Some points, each followed by its number:
[0.046 -0.455 -0.061 0.299 0.193 0.330 0.294 -0.377 0.333 -0.162 0.035 -0.039 -0.351 0.462
 0.188 0.159 0.352] 0
[-1.098 0.610 -0.197 -0.263 0.111 -0.313 -0.806 -0.213 0.696 -0.762 -0.073 -0.643 -0.313 -0.291
 -0.028 -1.269 -0.569] 1
[0.688 -0.148 0.396 -0.176 0.011 0.522 0.633 0.243 0.737 0.544 0.236 0.955 0.555 0.826
 0.024 1.086 0.715] 2
[-0.499 0.726 -0.244 0.516 0.333 -0.117 -0.428 -0.057 0.332 0.448 0.322 0.800 0.616 -0.607
 0.683 0.681 -0.274] 3
[-1.405 0.100 0.359 0.074 0.152 -1.202 -0.869 -1.043 -0.474 -0.630 -0.126 -0.626 -0.992 -0.816
 -0.302 -0.916 -0.868] 4
[0.627 -0.500 0.084 -0.055 0.001 -1.003 -0.629 -0.495 -0.633 -0.331 -0.418 -0.267 -0.358 -0.849
 -0.113 0.091 -0.169] 5
[0.400 -0.788 0.119 -0.488 -0.009 1.257 0.728 1.034 -0.957 0.699 0.822 0.625 0.512 0.653
 0.773 0.934 1.066] 6
[-0.382 0.537 0.523 0.053 0.103 0.145 0.291 0.047 1.042 1.168 0.405 1.173 0.179 -0.095
 0.339 0.437 0.098] 7
[0.165 -0.040 0.135 -0.066 -0.118 -0.052 -0.232 -0.113 -0.296 0.234 0.218 0.471 -0.368 -0.407
 -0.236 0.214 -0.074] 8
[-0.631 -0.767 -0.600 -0.227 -0.230 -3.040 -2.560 -2.566 0.023 -1.005 -1.896 0.079 -0.645 -1.196
 -1.347 0.049 -0.302] 9
[-0.844 -0.126 0.857 0.163 0.218 0.286 -0.386 0.468 -0.293 -0.924 0.406 -0.203 -0.532 -0.335
 0.042 -0.432 -0.008] 10
[-0.857 -0.992 -0.738 -0.142 -1.734 0.004 -0.546 0.570 -1.825 1.463 -0.765 -1.330 -0.603 -0.624
 -0.397 -1.677 -0.368] 11
[-2.298 0.517 0.590 0.235 0.948 -0.200 -1.091 -0.380 0.033 -0.466 -0.071 -0.744 -0.076 -1.288
 0.489 -1.480 -1.453] 12
[0.385 0.962 0.775 -0.023 -0.633 0.395 1.207 0.742 0.461 1.896 -0.284 1.935 1.421 1.358
 1.508 0.606 1.086] 13
[1.835 -0.026 0.436 -0.126 -0.054 0.928 0.982 0.791 0.557 1.118 0.845 1.228 1.335 1.181
 0.264 1.210 1.391] 14
Which point above is nearest to each new point by angle, seen from the average point of the numbered points? Its number follows each.
[0.542 0.937 1.091 -0.060 0.266 -0.005 0.702 -0.300 1.240 -0.338 -0.961 0.014 0.327 0.749
 -0.399 -0.263 0.013] -> 2
[-0.276 0.231 0.080 0.213 0.468 -0.341 -0.542 0.081 0.069 -0.485 0.171 0.266 -0.139 -0.245
 0.160 0.207 0.033] -> 10
[0.154 0.124 0.044 -0.236 -0.359 0.781 0.478 0.123 -0.045 0.650 0.299 0.458 0.012 -0.077
 0.640 0.341 0.026] -> 6
[0.430 -0.224 -0.707 0.234 0.026 -0.028 -0.062 -0.097 -0.997 -0.710 0.196 -0.461 0.033 -0.363
 0.255 -0.346 -0.471] -> 5
[-0.659 -0.641 -0.807 -0.047 -0.501 -0.020 0.118 0.248 -0.196 -0.801 -0.391 -0.675 -0.509 0.052
 -0.517 -0.037 -0.348] -> 11
[-1.998 -0.420 -1.682 -0.005 -1.041 -2.341 -2.200 -1.767 0.271 -1.025 -1.254 -1.083 0.335 -2.571
 -0.347 -2.198 -3.286] -> 4
[-0.361 -0.111 -0.323 0.083 0.450 -0.712 -0.556 -0.895 -0.600 -0.573 -0.611 0.138 -0.991 -0.246
 -0.222 -0.646 -0.196] -> 4
[0.023 -0.867 0.250 0.133 0.291 -0.199 -0.244 0.166 -0.323 0.675 0.354 0.360 0.037 -0.105
 -0.049 0.274 0.373] -> 6
[0.559 0.335 0.356 -0.442 0.029 0.676 0.738 0.708 0.181 0.936 0.858 0.647 0.858 1.247
 0.693 0.637 0.742] -> 14
[-4.123 -0.218 -0.066 0.028 -0.018 -3.661 -4.460 -2.214 -1.138 -1.516 -1.834 -1.868 -0.961 -4.367
 -1.073 -2.160 -4.637] -> 4
